In the data rows, the value 128 means zero.
Here is a table of points, one per row:
[ 99 134 130 142 124 155 146 133 132 125 168 139 102 141 125 108  86 156
 143 144 126 108 124 110 136 142  89 175 121 120 148 161 114 170 166  99
 120 167 163 119 137 114 156  85 147 103 139 135 127 130  88 126  94 134
 157 129]
[120 114 139 130 162 122 160 131 139 121 135 125 147  96  71 111  81 153
 147  84 178 102 120 105 138 153 129 141 149 139 191 108 126  91  91 130
 129 134 116 121 175 146 137 133  97 128  94 111 118 118 118 144 117 106
 157 159]
[109  91  94  72 170 115 118  99 113 128 141 150  85 185 117 151 116 102
 143 152 120 124 153 123 102 123 124  98  88 147 151 154 107 121 119 124
 121  99 128 163  95 141 138 121  64 147 118 119  92 116 118 130 149 136
 120 101]
[114  73 151 118 118 108 109 107 134 134 107 132  93 113 106 115  88 158
 149 120 109 188 136 188 150 121  95 124 115 137 151 128 160 126 106 185
 145 130 131 121 127  91 114 117 161 132 130 126  99 155  88  86 129 105
 161 136]
[131 106 149  77 141 105 152 110 136 134 138 132 113 124 122 148 109 133
 140 129  83 132 130 114 145 102 161 116 110 145 121 109  85 129 168 178
 108 148 105  89 129 119 142 141 159  52 135 152 165 139 128 156 101 145
 119  99]
[127 113 130  97 150 125 139 130 151 113 152 152  88 113 138 126  89 152
 114 110 165 112 133 118 104 143 128 184 125  99  98 116 164 124 114 106
  93 130 124 161 121 110 110 103 158 128 103 202 162 148 122 111  96 136
 120 142]
[180 135 128 158 105  78 134 151 118 128 157 105 118 115 144 108 122 139
 132 119 111 102  85 134  95 115 159 120 130 130 129 115  97 121 124 124
 123 129 150 164  77 154 133 134 124 122  77  73 122 146 135  87  89 118
 169 144]
[139 147 135  79 120 107 142 165 161 163 169 123 116 106 102 140 144  94
 112 115 126 136 136 131 152 141 163 130 127 147 113 103 133 152 129  77
 152  96 115 145 166 124 165 147 132 150 162 115 120 151 132 169 156 171
 167 161]
[138 125 148 109 158 128 135 197 117 112  88 118  98 121 118 134 163 110
 113 156  88 151 135 147 125 145 118 138 170  93 154 157 107 111 107 114
 134 138  95 111 100  72 139  97 132 129 116 129 127 105 151 118 122 111
 140 156]
[140 132 153 142 109  93 140  58 126  98 120  81 115 132 165 132 137 107
 130 125 127 109 146 157 127  88 104 127 125  99 135 144 145 126 132 123
 198 116 134 136 150 149 130  97 117 112 107 125 151 148 171 139 124 103
 108 160]
[135 130 162 160 114 148 118 122 164 149 106 150 175 140 118 142 157 173
 103 118 107 135 147 101  88 139 127 157 113 101 146 134  86 160  98 150
 146 131  87 211  82 126 135 152 106 106 128 101 148 123 127 126 121 139
 155 127]
[139 151 110 111 121 144  93 115 106  92 122 163 162 132 120 133  93 125
 143 130 121 127 158 124 103 153 171 125 166 122 167 119 151 145 128 128
 151 120 129  79 129 112 100 165 159 131 149 119 119 157 182  95 124 151
 146 120]
[ 97 130 112 148 123  88 147 125 162 140 112 145 145 141 149 133 132  88
 105 134 139 118 131 139 130 174 128  81 167 156 148 172 122 170 120 138
 108 160  96 140 122 168  97  83 129  96 119 162 131 144 135 122 140 104
 102 149]
[128 149 114  95  98  91 117 151 147 128 143 143 147 148 153 134 149 129
 147 166 141 128  87 131  88 137 100 132 114 121 141 104 121 137 158 175
 107  96 137 105 140 139 105 123  79 160 169 135 178 101 125 148 138 111
 147 160]
[138 130 114 148 119 146 105 161 155 131 166 104 148 121  91 128 151 121
 196 118 167 103 123 140 125 105 154 124  97 103 108 169 102 138 126 126
 131 166 145 132 136 122 119 115  92 154 132 148 101 131 157  95  77 155
 121 102]
[110 123 117 136 116 150 149 156 129 144 127 135 152 117 157 151 136 148
 136 147 145 168 122 162 132 130 134 129 147 111 146 142 116 114 200 109
 130 156 113 129  80 113 130 143 156 128  64 166 116 105 159 158 163 131
 134 144]
[151 135 113 180 126 121 113 117 119 118 154 131 118 140 118 138 113 129
 106  80 201 133 159 126 120 167  95 150 100 125 125 109  81 119 142 131
 128 100 110 112 100  86 165 115 104 103 159 121 112 145 131  99 161 123
 113 110]
[149 127 127 129 167 130 171 100 143 110 119 116 141 113 135  72 128 113
 113 101  73 109 123 105  88 141  67 105  79 141 103 141 133 135 140 125
 112 160 130 130 145 112 106 132 160 164 163 123 117 125 176 139 153 135
 108 111]
[104 189 101 120 128  99 150 112 103 157 119 130 121 122  60 156 131 109
 137 132 123 147 114 131 162 105 116 158 157  83 154 111 148 135 143 136
  96 108 146 129 119 148 130 162 109 139 147 119 164 152 163 103 123 111
 109  85]
[173 131 139 123 137 152 110 145 135 151 143 137 102 141 166  86 125 123
 116 107 158 177 100 118 157 115  99 132 135 126 118 177 171 115 128 123
 159  98 146 120 143 111 110 153 118  95 119 147  97 105 164 162  82  75
 142 107]
[106 171 124 162 151 102  84 145 116 120 143 148 130 118 142 163 110 130
 158  90 126 130 105 103 118  98 186  96  86  76 130 157 114 124  99  98
 139 159 154 143 152  95 128 133 119 123 144 132 134  99 107 126 125 107
 121 144]
[144 114 160 115 134 149 122  99 139 116 100  84 125 104 136 106 141  94
 104 115 179 129 115 128 120 126 131 124 116 148 182  89 102 136  98  88
 105 155 201 141 131 114 130 119 128 127 148 155 166 144  81 136 130 137
 163  93]
[197 179 100 101 114 153 125 115 118 141 106 118 157  86 113 125 116 161
 122 111 102 105 154 124 138 143 136 104 153 136 156 141 167 116 163 165
 145 115 115 128 139 111 119 137 123 136 122 116 121 104  71 118 116 169
  89 149]
[ 86 135 164 114 110 141  82 107 145 114 108 142 119  79 134 117 136 111
 116 156 134  91 124 115  98 112 131 105 126 118 111 126 125 125 155 125
 110  99  93 110 114 108 135 182 129 124 137 108  75 137 114  97 110 129
  96 122]
[139 141  91 163  87 120  81 123 111 126 110 197 119 118  80 109 149 119
 152 134  94 114 145 124  99 122 100 111 146 113 140 101 135 108 120 124
 130 122 125  93 158 120 154 148 146 143  88 149 120 150 123 172 119 144
 128 111]
[ 77 127 103 133 159 117 119 112 115 131 123 130 112 114 139 178 173 132
 100 111 162 126 119  95 149 132 123 136 113 129 110 144 122 159 131 158
 130 116 118  93 139 109  86 132 132 140  71  85 116 174  81 131 126 142
 153  78]
[108 131  65  98 139 179 112 137 165 102 145 135 105 113 115 107 175 121
 137 114  93 169 133 174 137 138 151 154 118 156 108 117  97 125 125 125
 131 113 124 123 123 159 139 131 144 107 124 130 145  76 125 113 135  86
 125 149]
[141 108 123 174 143 124 163 155 126 125  87 134 148 114 138 136 130  86
  89 134 131 135 146 137 112  83 183 165 100 176 114 153 182 155 157 119
 129 143 135 116 120 150 176 136 125 153 130 132 158 147 116 154 114 122
 124 134]
[118 140 181 108 116 141 118 103  90 132 168 139 114 118 116 108 114 137
  91  96  92 129 103 187 143 102 151 109 144 110 129 117 140 154 125 167
 127 105 114 105 107 154 136  86 131 140 126 135 129  67 136 129 116 123
 130  73]
[108 101 105  70  81 102 141 145 128 133 133 105 124 146 131  80  98 140
 138 145 134  96 169 118 150 157 137 128 153 108 122 112 135 122 110 141
 174 146 106 138 133 129 123 134 108 179 129 103 150 113 111 168 162  96
 131  87]
[116 100 155 102 110 134 144 116  99 126  92 128 155 146  97 109 153 121
 162 132 145 122 122 129  99 142 147 140 127 139 106 151  93 153 108 142
 119 105 188 148 166 118  93 126 175 117 120 119 105 106 132 145 170 120
  81 164]
[152 130 124 129 143 122 110 136 163 158  99 152 141 159  89 115  89  88
 108 144 126 131 122 151 186 116 160 166 140 137 113  94 110  71 149 104
 151 142 128 115 131 143  79 120 107 155 134  73 132 107 124 153 127 147
 134 147]
[135 114 143 177 151  84 122 109 126 129 126 139 123 144 167 123 180 171
 171 104 135 106 174 101 159 134 160 126 134 116 159 108 111 117 159 106
 104  95 102 146 106 136 146 123 142 170 146 143 103 119 128  93 120 113
 148 117]
[122 100 102 163 156 161 109 153 108 174 143 103 114 139 127 143 129 123
 148 158 130 111 118 125 123 136 119 137 125 168 120 116 187 137 150 115
 129 116 109 129 126  89 101 118 133  64 102 143 151  84 146 125 155 131
 143 129]
[132 135  92 159 164 189 138 134 134 138 115 142 156 134 130  78 130 120
 132 144 167  88 136 123 157 104 145  74 111  61 136  91 135 142 103 155
 119 119 153 120 117 120 166 102 154 117 139 137 135 149 141 126 134 118
 108 161]
[ 86 113 140 135 144 151 113 115 123 133 154 110  88 143  94 121 167 168
 109 144 139 168 127 113 120 162 137  99 151 156 118 156 157  59 125 131
 137 138 155 125  94 100 126 119 152 122 158 106 158 134 140 156 122 124
 123 166]
[117 104 137 132 130 149 152 110 119 100  75 151 117 142 111 145 160 150
 126 122 134 138  31 137 130 179 142 107 128 144 103  92 157 171 152 125
 161 142 126 123 156 133 133 113 102 104 124 137 151 166 113  92 137 133
 114 101]
[100 111 107 139 115 118 141 122  67 111 140 134 161 102 113 133 138  92
 153 120 134 132  79 141 136  80 114  98 146 127  98 171 107 110 112 107
 148 101 102 142 115 114 125 171 138 123 164 129 132 135  96  98 106 166
 139 113]
[ 87  97 132 113 108 127 134 110 126 163  93 115 157 110 139 137 111  94
 132 147 111 140 130  84 124 185 115 113 109 139  99 130 113 121  97 121
 148 121 188 108 139 126 163 109 133 147 106 137 137  69 141  91 116 137
 103 141]
[166 101 146 143 114  96 132 138  90 100 151 117 126 171 138 138 131 142
  64 147 136 131 144 146 180 111  95  92 112 130 127 118 129 165 116 140
 121 146 141 154 164 143 125 175 134 152 106 130 134  93 145 104 110 118
  97 159]
[131 172 101 132 120 134  95 111  79 136  78 126 111  97 131 152 120 145
 126 175 148 140 124 109 115 124 128 114 100 140  97 130  97 112 116 150
 131 124  80 155 136 152 120 116 176 140 155 134  93 129 140 115 110 147
 156 101]
[117 149 171 116 150 144 118 151  85 169 107 141 152 121 158 101 183 101
 139 136 128 134 136 175 143 140 128 147 127 182 140 111 124 119 114 119
 130 176 115 140 142 130 162 131 106 128 111 102 146 159 146 109 134 124
 101 150]
[122 150 160 109 128 138 162 175 176 117 126 135  83 134 140 151 139 121
 149 137 111 122 145 154 146 113 119 149  96 155 147 135 144  89  91 136
 157 112 155 125 104 156 139 145 168 111 163 129 119 108 131 137 152 151
 114  96]
[163 118 131 116 106 111 173  81 115  97 153 148 160 123 158 172 154 100
 120 158 108 112 147 120 150 145 123 146 114 116  99 120 164 123 117 121
  94 191 148 122 107 131 128 123 113 113 120 139  86 144 106 151 151  99
 145 141]
[116 126 121 151 150 118 182 155 136 146 164  96 155 161 158 141 137 154
  96 175  99 139 144 169  92 118 142 157 136 128 144 116 126 106 135  79
 140 122 115  94 141 113 112 143 150 123 122 152  97 141 104 140  80 114
 103 111]
[145 125 138 161 127 125  92 122 139  99 143  87 124 144 144  62 107 148
 112 135 141 156 113  83 129 128 148 159 113 104 133 158 129 100 133 140
  90 120  94 146 147 156 148 126 109 106 104 109 138 138 101 100 184 163
 123 109]
[143 147 161 131 129 153 132 110 124 113 103 104 146 133 129 112 101 156
 115 143  94 100 143 134 140 133  99 111  87 141  87 167 115 140 101 107
 119  90 155  93 114 144 113 145 111 152 124 191 142 159 145 143 169 145
 141 147]
[170 153 139  99  96 166 155 113 138 170 130 153 109 145 132 167 106 126
 133 110 128 141 116 139 119  90 132  98 177 107 134 123 128 103 140 129
 106 131 114 122 182 161 131 127 129 149 126  87 165 133 123  98 141 122
 138 102]
[166 123 108 111 133 113 101 146 136 146 125 114 133 119 124 126 134 174
 120 115 141 143 115  76 126  84  88 146 127 158 149 106 167 152 108  57
 130 145 104  71  98 156 116 123 123 129 170 113 107 142 128 159 158 149
 108 151]
[110  63 104 137  93 142 114 165 125 118 142 125 130  95 172 168  84 126
 108 115  88  95 123 115 154 127 138 144 123 142 122 134  94 106 156 155
 108  93 135 182 146 147  93  92  90 124 144 103 104 159 145 165 147 112
  97 111]
[107 113 114 117 174 100  90 126 139 129 138 101 153 139 132 145 124 141
 123 121 135 122 133 119  86 134  69 145 211 116  87 122 143 140 136 161
 132 150 171 134 157 166 148 154 105 123 159 144 109 116 132 132 148 138
 169 141]
[115 153 122 153 130 136 178 114 151 104 146 134  92 121 165 112  83 134
 176 139 127 154 135 144 152 136 146 141 146 129 109  80 119 173  97 134
  86 126 135 149 102  96 119 127 120 115 129 123 146 105 128 177 100 165
 110 116]
[ 99 165 138 110  91 108 121 161 113  99 117  83 168 209 129 148 136  92
 148  71 109 139 141  92  98 123  95 125 153 135 127  97 149 119 141 142
 118 131 107 132 107 136 125 117 128 150 119 145 122 132 127 133 106 116
 144 167]
There is one direction along which these points spread out most. Take the direction at right angles to it along which they spread out most. Go by this last direction. How far along it is each point below, from 0 to 99? 50 is the average, and the first point above lies past it. One standard deviation of the points above along it is 16.
[145 125 138 161 127 125  92 122 139  99 143  87 124 144 144  62 107 148
 112 135 141 156 113  83 129 128 148 159 113 104 133 158 129 100 133 140
  90 120  94 146 147 156 148 126 109 106 104 109 138 138 101 100 184 163
 123 109] ~ 72
[110 123 117 136 116 150 149 156 129 144 127 135 152 117 157 151 136 148
 136 147 145 168 122 162 132 130 134 129 147 111 146 142 116 114 200 109
 130 156 113 129  80 113 130 143 156 128  64 166 116 105 159 158 163 131
 134 144] ~ 48
[117 104 137 132 130 149 152 110 119 100  75 151 117 142 111 145 160 150
 126 122 134 138  31 137 130 179 142 107 128 144 103  92 157 171 152 125
 161 142 126 123 156 133 133 113 102 104 124 137 151 166 113  92 137 133
 114 101] ~ 57
[166 101 146 143 114  96 132 138  90 100 151 117 126 171 138 138 131 142
  64 147 136 131 144 146 180 111  95  92 112 130 127 118 129 165 116 140
 121 146 141 154 164 143 125 175 134 152 106 130 134  93 145 104 110 118
  97 159] ~ 53
[109  91  94  72 170 115 118  99 113 128 141 150  85 185 117 151 116 102
 143 152 120 124 153 123 102 123 124  98  88 147 151 154 107 121 119 124
 121  99 128 163  95 141 138 121  64 147 118 119  92 116 118 130 149 136
 120 101] ~ 53
[ 77 127 103 133 159 117 119 112 115 131 123 130 112 114 139 178 173 132
 100 111 162 126 119  95 149 132 123 136 113 129 110 144 122 159 131 158
 130 116 118  93 139 109  86 132 132 140  71  85 116 174  81 131 126 142
 153  78] ~ 61
[144 114 160 115 134 149 122  99 139 116 100  84 125 104 136 106 141  94
 104 115 179 129 115 128 120 126 131 124 116 148 182  89 102 136  98  88
 105 155 201 141 131 114 130 119 128 127 148 155 166 144  81 136 130 137
 163  93] ~ 72
[ 99 134 130 142 124 155 146 133 132 125 168 139 102 141 125 108  86 156
 143 144 126 108 124 110 136 142  89 175 121 120 148 161 114 170 166  99
 120 167 163 119 137 114 156  85 147 103 139 135 127 130  88 126  94 134
 157 129] ~ 77
[138 130 114 148 119 146 105 161 155 131 166 104 148 121  91 128 151 121
 196 118 167 103 123 140 125 105 154 124  97 103 108 169 102 138 126 126
 131 166 145 132 136 122 119 115  92 154 132 148 101 131 157  95  77 155
 121 102] ~ 68
[135 114 143 177 151  84 122 109 126 129 126 139 123 144 167 123 180 171
 171 104 135 106 174 101 159 134 160 126 134 116 159 108 111 117 159 106
 104  95 102 146 106 136 146 123 142 170 146 143 103 119 128  93 120 113
 148 117] ~ 67
[132 135  92 159 164 189 138 134 134 138 115 142 156 134 130  78 130 120
 132 144 167  88 136 123 157 104 145  74 111  61 136  91 135 142 103 155
 119 119 153 120 117 120 166 102 154 117 139 137 135 149 141 126 134 118
 108 161] ~ 67
[140 132 153 142 109  93 140  58 126  98 120  81 115 132 165 132 137 107
 130 125 127 109 146 157 127  88 104 127 125  99 135 144 145 126 132 123
 198 116 134 136 150 149 130  97 117 112 107 125 151 148 171 139 124 103
 108 160] ~ 55
[106 171 124 162 151 102  84 145 116 120 143 148 130 118 142 163 110 130
 158  90 126 130 105 103 118  98 186  96  86  76 130 157 114 124  99  98
 139 159 154 143 152  95 128 133 119 123 144 132 134  99 107 126 125 107
 121 144] ~ 68
[163 118 131 116 106 111 173  81 115  97 153 148 160 123 158 172 154 100
 120 158 108 112 147 120 150 145 123 146 114 116  99 120 164 123 117 121
  94 191 148 122 107 131 128 123 113 113 120 139  86 144 106 151 151  99
 145 141] ~ 62
[110  63 104 137  93 142 114 165 125 118 142 125 130  95 172 168  84 126
 108 115  88  95 123 115 154 127 138 144 123 142 122 134  94 106 156 155
 108  93 135 182 146 147  93  92  90 124 144 103 104 159 145 165 147 112
  97 111] ~ 56
[ 86 113 140 135 144 151 113 115 123 133 154 110  88 143  94 121 167 168
 109 144 139 168 127 113 120 162 137  99 151 156 118 156 157  59 125 131
 137 138 155 125  94 100 126 119 152 122 158 106 158 134 140 156 122 124
 123 166] ~ 49
